One turn sends every row of this set to another row. A few are shown first. Where does it send the rows asked after them?
q_84: [-11  -5  17  13  -6 -11  28   3   6   1 -12  -2  -8 -11  23   3  -1  -3
  63   3   4 -13 -32   2 -22  -2   4  25 -22  22]
q_218: [ 16 -22  20   3 -26 -21   4 -10  10 -32  -4  23   3  -4  -5 -31  -9  22
  13   6  21 -15 -29   5  -6 -20  14  -9  -4  40]
q_908: [ 15   4  20   3   0  -7  10 -24  24 -10   3   0  -3  12   2 -16  -5 -45
 -13   8   8  -1  -4   8   5  18 -21  -3   6  -5]
q_729: [ 11  -1  20   8  -4 -13  12 -31  27  -5   4   4  -6  11  -1 -15 -13 -42
 -10   6  11  -3  -6   6   2  18 -23   2  -3 -11]
q_838: [  2 -12   6   1 -25 -18  -2 -21   4   1  17  19  -8   5 -19 -14 -28  23
  11  -3  29 -23 -28   8  -7  11  -1   6 -15 -25]
q_252: [ -6   3   9   0 -12 -10  -7   3   1  -8   7  11  -6  18   1  -3 -10  33
   6   2  29 -18 -30   4  -4  27  -6   7  -3 -26]
q_74: [  4 -29  20   7 -36 -24   8 -18  17 -21  -9  19  -1   3   1 -30 -19  27
  13   3  28 -13 -37   1  -9 -19   6   0 -18  23]
q_656: [ -3 -20  19  11 -29 -19   5  -7  16 -26 -16  13   0  16  14 -21  -6  39
  12   2  34 -12 -43   0  -9  -6   3   4 -17  13]
q_912: [  1  10  15   9   9  -3  10  17  12 -26   4   0  17  -7  10   6   6 -28
  13  10 -36  -3 -24  -3 -12 -21 -17  -7   6  -7]
q_949: [ 12   3  20   7  -2 -10  12 -30  26  -8  -1   0  -5  18   8 -14  -8 -42
 -13   6   8  -1 -10   6   5  20 -24   2  -1 -17]
q_69: [ 12 -13  24   3 -16 -12   4   4   6 -45 -10  17   4   3   5 -26   9  25
   9   8  21 -12 -29   5  -1 -12  11 -10   7  39]
q_61: [  0   1  22   8  -4  -6  25   7  -1 -11  -7   2  -7 -16  17  -1   4 -11
  61   7  -4 -16 -28   4 -17  -6   6  15 -10  36]
q_720: [  0  14  14   0   1  -1  -8  16 -10 -28   6  13   0  13  -5  -8   4  21
   2   8  15 -20 -20   9   2  27   4  -7  13  -7]
q_658: [-11 -10   9  19 -10 -17   9  -1  25  -5  -1   0  11   0  10   8 -14 -15
  21   1 -19  -4 -36  -8 -18 -22 -26   7 -17 -33]
q_221: [ 17  -8  12  -9 -16 -16  -2 -19  -5  -5  25  24  -5 -13 -32 -22 -24   9
  10   4  17 -22 -15  11  -5  -1   8  -8  -4  -2]
q_272: [ -4   0  18  12  -4  -8  28   8  -1  -8 -12  -2  -6 -10  22   3   8  -4
  60   5  -3 -14 -31   4 -21   1   4  21  -9  30]
q_376: [  0  -8  19   9 -11 -12  27  -3   3   0  -6   4  -8 -24  10  -4  -2 -14
  64   4  -1 -14 -27   3 -22 -12   9  20 -15  36]
q_817: [ 18   0  18   6  -1 -10  15 -33  25  -5   6   4   0  10  -3 -16 -10 -48
 -14   8  10  -1  -5   6   6  16 -21  -2   2  -8]
q_356: [  9  -3  16   7  -5 -13  11   1  14 -17  11  10  14 -21  -7  -2  -8 -34
  23   5 -36  -5 -21   0 -13 -38 -16 -11   2  -4]
q_72: [  1 -12   9  12 -15 -18  12 -11  24  -1   8   7   9 -16  -6  -1 -21 -25
  24   3 -27  -6 -29  -1 -19 -38 -19   0 -14 -20]
q_509: [ -5 -10  16  14 -14 -13  28  -5   7   5  -9   0  -6 -14  15  -3  -5  -8
  62   0   4 -15 -32   1 -24  -8   3  26 -22  24]
q_237: [ -1 -11  20  10 -16 -12   3   5   9 -41 -18  12   5  17  18 -19   7  37
   8   5  24 -11 -39   0  -5   2   8  -1  -2  25]
q_352: [ 19   9  18  -9  -4  -4  -6   5 -14 -28  21  24   0  -8 -26 -16  -5   6
   3   9   9 -21 -11  11  -1  11  10 -16  16  13]
q_188: [ 12   5  19   9   2  -8  13 -26  24 -10   1  -3  -1  17   4 -11  -5 -40
 -14   8  10   1  -5   6   5  20 -23   0   2 -11]
q_931: [-13   6  11  17   0 -10   9  16  17 -20  -5  -7  14   5  20  13   5 -14
  16   7 -25  -4 -31  -5 -14 -15 -29   2  -3 -27]

q_912 moves to q_931
q_509 moves to q_376
Where do these go?
q_252 moves to q_838
q_656 moves to q_74

